In the rows, zero is written as 128.
Each path below is one point turned by a fixed rotation once a step. After each direction that follows a path, write how fast that rotation turns it, in deg/step (0 if it stays still).
Each turn is a multiple of 5 degrees from 10 to 175, or 0.
Each row of a path follows its step; steps can be skipped.
Path 1:
step 2: [119 128 126 132 119 125 124 121 141 125 114 133 122 122 132 113 119 133
 138 125 128 118 119 127 127 127 118 124 133 147 129 123 113 121 138 131
 135 129 130 126 148 133 114 116 125 130 142 120 135 119 131 127 122 127
 125 133 147 123 125 122 133 127 136 124 134 126 130 137 131 129 131 129
 112]
step 5: [112 113 138 128 127 128 125 121 133 126 118 119 124 141 131 132 118 136
 139 125 147 123 126 118 131 138 128 131 117 135 118 126 115 126 132 129
 137 139 118 120 134 129 118 131 128 128 126 136 125 125 122 130 113 123
 119 119 131 135 141 128 120 140 131 126 115 123 120 124 117 127 118 122
 138]
step 10: [129 118 126 125 123 116 124 138 132 123 138 125 131 136 129 132 134 123
 128 130 113 124 139 134 126 118 143 116 120 123 135 135 138 127 128 114
 124 121 125 140 130 117 136 123 133 127 118 124 126 120 133 130 124 116
 123 132 105 115 141 132 118 121 136 123 123 141 124 136 125 142 132 123
 128]
step 11: [117 125 128 137 129 129 125 132 131 132 135 133 124 138 134 120 130 122
 129 126 139 127 127 128 123 123 137 133 112 138 119 127 132 121 133 138
 128 133 109 119 131 128 115 132 107 130 135 128 117 127 128 140 119 115
 133 130 133 143 136 142 140 130 127 124 120 122 117 126 111 128 131 117
 130]
step 12: [143 124 138 129 127 118 128 115 113 127 124 152 134 128 126 131 134 134
 132 137 136 127 134 121 133 130 141 128 130 128 123 120 121 130 123 137
 133 146 125 130 134 117 135 127 123 132 117 119 130 112 132 129 127 132
 134 127 134 129 121 121 113 135 127 122 137 126 134 114 129 120 121 113
 116]
step 13: [124 133 120 111 115 132 125 141 133 142 141 118 125 120 135 122 151 127
 130 136 125 129 140 135 123 117 127 132 131 115 137 127 136 132 132 128
 120 127 131 123 129 122 140 131 133 127 131 130 129 128 116 131 118 136
 143 118 138 125 127 120 123 126 124 114 123 133 125 132 142 133 131 120
 121]
step 19: [115 120 125 109 125 127 126 129 144 130 132 130 142 128 129 135 120 139
 127 132 130 133 134 134 135 132 123 126 141 125 138 127 125 129 128 124
 128 135 136 124 140 114 141 138 131 122 135 126 131 121 116 130 130 156
 139 128 133 127 132 127 114 112 128 118 126 136 127 139 129 132 127 125
 125]
step 22: [142 120 128 124 120 117 121 120 132 135 133 121 141 124 125 122 119 137
 125 130 130 121 113 116 137 133 121 119 133 124 133 123 139 136 145 124
 128 126 119 130 125 136 137 120 142 123 113 125 121 116 130 137 117 135
 125 115 126 139 131 129 137 127 125 117 123 137 135 141 132 131 126 122
 130]
[128 130 129 128 126 130 127 130 129 131 129 131 121 129 132 130 126 130
 131 129 130 126 130 127 127 128 130 128 129 128 129 127 126 127 126 125
 128 127 127 130 128 130 129 126 128 131 128 128 129 124 131 128 129 128
 128 128 126 129 131 128 128 129 131 130 125 124 123 129 130 125 128 130
 126] : 10
[128 128 130 128 130 125 133 128 129 123 126 127 132 126 130 128 129 130
 131 124 129 127 127 125 126 129 130 130 128 128 129 126 127 127 126 126
 127 129 127 127 125 127 125 130 127 130 128 126 131 128 130 130 129 127
 127 127 131 129 130 125 130 131 125 130 130 127 127 130 128 126 128 127
 125] : 115
[129 128 128 126 130 126 128 128 125 128 128 128 127 129 128 128 133 126
 126 127 126 127 127 130 125 125 130 127 127 125 126 129 127 129 128 128
 132 127 127 130 126 129 132 130 125 132 132 126 126 126 128 128 125 125
 132 130 130 131 128 127 126 127 129 129 127 129 128 126 127 126 131 127
 127] : 20
[126 126 125 127 130 130 128 131 128 132 132 127 133 127 125 128 125 127
 127 128 129 128 124 127 131 128 130 127 125 130 128 129 125 129 127 129
 126 133 127 130 128 130 126 129 128 130 130 130 129 128 129 125 127 126
 128 130 129 131 127 125 130 128 129 128 129 126 127 126 128 129 128 129
 126] : 125
Path 2:
step 2: [138 128 130 140 125 138 123 116 121 136 132 140 124 124 126 132 110 126
 129 127 129 126 136 133 125 120 121 130 136 126 129 129 125 120 136 125
 133 126 135 129 109 143 149 123 125 120 129 138 144 124 131 131 120 127
 119 138 115 113 144 124 146 123 119 138 126 132 127 123 131 115 123 143
 132]
step 5: [127 117 126 128 110 119 143 147 125 127 124 131 122 118 122 121 129 119
 134 126 137 114 122 121 124 118 125 121 121 115 135 125 109 124 133 140
 119 124 129 132 117 138 134 135 132 132 126 135 127 130 117 130 133 117
 107 126 118 126 134 130 122 125 122 129 114 124 118 137 128 116 139 131
 131]
step 9: [121 121 139 128 148 140 128 138 133 119 122 127 122 128 124 122 147 132
 133 134 122 127 136 130 116 142 142 127 139 129 120 133 143 114 128 129
 124 132 133 120 131 126 139 128 141 132 130 122 141 128 127 129 120 145
 116 118 130 121 121 121 121 138 131 132 132 143 127 126 141 133 139 136
 141]
step 10: [130 134 125 141 109 137 133 130 121 124 134 132 120 134 137 132 128 121
 115 128 138 118 120 119 128 138 132 130 134 136 126 138 136 119 129 125
 127 136 128 120 124 139 130 130 116 118 132 128 128 148 136 128 136 126
 139 132 127 135 133 133 120 153 130 132 124 139 132 143 123 119 128 113
 146]
step 12: [146 133 127 132 120 128 139 131 122 126 132 134 130 131 121 110 124 127
 123 136 128 132 124 134 119 127 129 126 138 116 126 126 144 150 129 131
 126 126 118 125 132 123 132 136 140 132 142 114 131 133 148 123 127 133
 112 125 137 122 117 113 133 130 129 130 125 115 118 118 125 132 117 141
 133]
step 20: [142 110 133 127 130 147 140 127 131 128 136 120 134 123 124 122 139 120
 135 114 122 122 134 126 127 112 121 127 139 138 128 135 126 126 126 128
 109 127 132 144 129 129 131 126 116 128 124 110 136 127 117 136 134 124
 129 133 134 117 140 108 128 125 138 117 125 132 128 125 115 128 128 126
 142]
step 22: [117 132 122 127 122 110 122 123 110 124 133 121 132 128 125 129 128 136
 127 128 140 128 126 126 125 137 132 124 121 137 138 119 125 108 130 129
 116 125 108 133 132 113 136 133 128 132 142 119 123 124 128 115 137 125
 114 117 133 126 130 122 129 115 137 139 121 121 130 149 131 119 127 113
 130]
step 25: [127 133 140 146 140 137 124 125 131 134 129 123 134 137 111 133 130 137
 122 128 126 135 125 116 133 145 132 125 129 127 141 137 124 113 129 137
 133 128 130 144 128 141 146 136 122 109 142 127 141 130 130 118 122 133
 141 116 122 122 130 126 125 119 138 130 136 126 129 130 134 135 125 131
 139]
[127 125 127 127 129 129 124 127 130 131 128 127 129 130 130 131 131 125
 130 127 129 124 131 125 126 127 131 125 129 129 133 128 128 126 127 126
 126 130 129 129 133 128 130 127 126 129 129 126 129 124 130 129 125 129
 132 130 127 127 128 129 131 126 131 129 128 127 129 128 128 128 126 130
 127] : 155
[130 130 128 129 126 128 129 126 128 127 129 134 131 132 128 131 127 133
 128 129 128 128 125 128 124 126 127 126 130 133 129 130 130 129 128 126
 130 128 127 130 129 127 128 127 126 125 130 128 131 129 131 132 131 128
 128 129 129 127 128 125 130 129 128 129 128 129 127 129 124 126 126 127
 126] : 175
[126 126 127 127 130 129 126 125 126 129 128 132 131 129 127 126 130 127
 129 125 127 128 127 127 124 125 127 131 128 130 130 130 124 129 129 129
 127 125 132 127 127 126 125 125 131 126 127 128 126 127 124 128 128 125
 125 130 127 127 131 129 129 128 128 129 127 126 126 130 127 127 130 127
 130] : 25
[130 129 127 129 126 127 130 126 131 126 127 128 132 129 128 128 127 127
 128 131 126 128 127 128 129 126 124 128 130 126 129 128 124 127 125 130
 130 129 129 126 130 128 132 128 129 124 127 125 126 129 129 131 124 126
 127 125 128 130 125 129 125 128 129 128 129 122 130 127 128 129 128 128
 126] : 60
[128 127 125 124 128 125 131 128 125 126 128 127 126 129 126 130 131 128
 130 124 131 129 126 128 128 127 125 126 130 129 128 127 126 129 131 129
 129 128 123 127 131 127 127 132 128 131 128 126 127 129 125 129 130 129
 126 128 127 128 129 130 130 125 129 125 129 125 127 126 129 128 128 127
 126] : 45
[128 127 127 130 131 127 122 127 127 128 127 123 130 130 131 129 125 127
 128 124 129 129 129 130 128 129 128 128 126 127 126 125 127 126 128 127
 127 127 125 129 128 127 128 126 128 127 128 125 130 129 130 132 130 125
 126 129 127 127 128 126 125 131 124 125 128 128 128 125 130 125 127 125
 128] : 160
[128 131 130 130 129 126 124 129 129 129 129 130 133 125 126 128 128 130
 128 131 131 126 129 129 127 130 127 125 132 124 127 131 128 129 129 130
 126 126 128 128 126 127 129 128 130 130 130 131 129 128 128 129 129 129
 127 128 126 130 129 128 128 125 131 129 126 127 125 124 132 125 129 127
 128] : 110
Path 3:
step 1: [140 129 135 130 137 124 129 129 141 123 120 110 141 131 119 117 137 126
 136 129 119 130 145 117 130 125 137 128 135 133 141 126 130 112 131 129
 139 129 118 126 137 139 130 118 118 132 118 144 129 116 121 138 143 144
 124 128 113 132 120 141 132 131 125 128 129 121 140 115 120 112 130 135
 127]
step 5: [125 139 138 127 135 112 128 139 128 129 127 112 125 139 136 116 131 127
 140 122 125 126 127 130 131 139 140 135 126 139 134 140 134 136 125 130
 131 135 143 114 131 124 143 122 142 134 130 135 130 134 117 125 133 121
 117 118 134 126 135 116 125 116 146 117 142 122 128 126 136 116 128 131
 105]
step 8: [138 134 125 129 133 125 133 140 144 120 108 125 126 137 115 136 128 129
 144 120 133 131 117 130 141 140 127 144 126 134 125 138 124 131 150 126
 150 123 133 123 133 126 135 123 128 128 144 132 121 126 131 126 134 131
 115 136 110 124 126 131 117 127 136 130 123 117 118 125 128 116 141 119
 132]
step 13: [140 140 133 119 132 117 126 122 139 140 130 118 135 128 113 121 133 118
 136 140 130 135 128 127 126 141 138 112 120 130 136 141 124 113 133 121
 145 120 128 129 127 138 139 124 122 129 127 124 125 132 133 123 134 143
 127 126 150 135 129 127 147 122 139 112 125 119 136 136 134 121 123 119
 116]
step 15: [130 126 133 118 119 115 143 137 130 126 124 134 129 134 123 124 124 114
 134 115 143 141 128 123 139 133 132 148 129 129 127 121 123 128 138 126
 125 141 128 115 116 125 128 125 130 124 127 125 138 146 127 125 126 139
 128 134 129 153 131 120 134 140 119 141 113 127 122 109 113 127 134 138
 133]
step 17: [120 127 130 124 123 122 128 132 133 143 113 120 147 136 116 118 130 133
 132 113 132 125 125 124 134 140 136 124 131 132 109 114 143 122 108 131
 129 124 133 118 150 121 129 119 131 127 141 131 131 121 129 143 124 133
 126 125 125 135 127 124 126 121 136 130 136 143 125 142 137 121 128 128
 111]
step 20: [143 121 141 128 121 122 123 136 125 127 123 120 136 142 121 121 136 129
 150 136 129 131 134 118 122 144 134 125 120 132 133 125 124 111 129 132
 136 122 137 127 139 133 139 114 129 127 125 132 117 121 134 139 124 138
 137 137 112 127 124 143 127 142 129 137 124 128 127 140 106 119 134 131
 137]
step 25: [135 127 123 114 121 130 127 120 129 138 139 122 130 136 117 136 146 115
 126 119 136 139 123 122 125 147 135 120 131 124 119 116 118 135 128 106
 145 118 127 136 121 129 141 128 132 135 138 121 123 123 121 140 126 130
 130 110 127 134 128 129 127 111 126 122 137 135 118 132 123 123 133 121
 114]
[127 127 126 128 125 125 128 131 129 124 131 132 128 128 128 131 129 125
 129 130 129 126 128 128 127 130 131 129 126 127 126 128 127 128 126 129
 132 126 128 131 128 129 128 127 127 127 128 128 126 128 132 129 123 127
 130 129 126 128 128 125 125 130 129 131 129 129 127 128 123 132 129 126
 129] : 85
[128 131 128 127 128 133 128 129 129 130 130 130 128 129 129 131 128 127
 131 130 127 128 126 126 129 129 129 128 128 129 123 127 126 127 129 128
 127 133 126 128 128 128 129 131 123 126 129 129 128 129 123 131 129 128
 126 128 128 131 127 131 126 126 128 130 130 127 126 126 128 133 129 129
 128] : 100
[125 126 125 126 132 131 127 129 129 127 126 127 131 122 127 128 128 129
 128 128 129 129 125 129 130 128 127 128 127 130 133 126 127 125 128 128
 129 126 128 128 129 127 128 128 127 128 129 132 126 130 128 129 127 124
 129 127 126 128 127 127 126 123 125 125 128 128 128 128 124 130 125 128
 127] : 135
[126 129 129 126 130 129 126 133 128 129 128 133 128 127 128 127 130 129
 127 128 128 128 126 124 129 127 129 127 131 124 127 128 130 129 126 129
 126 125 130 126 123 127 127 129 127 131 129 129 128 128 129 128 129 125
 130 126 130 130 126 127 126 129 130 130 132 131 129 130 129 124 130 129
 127] : 55
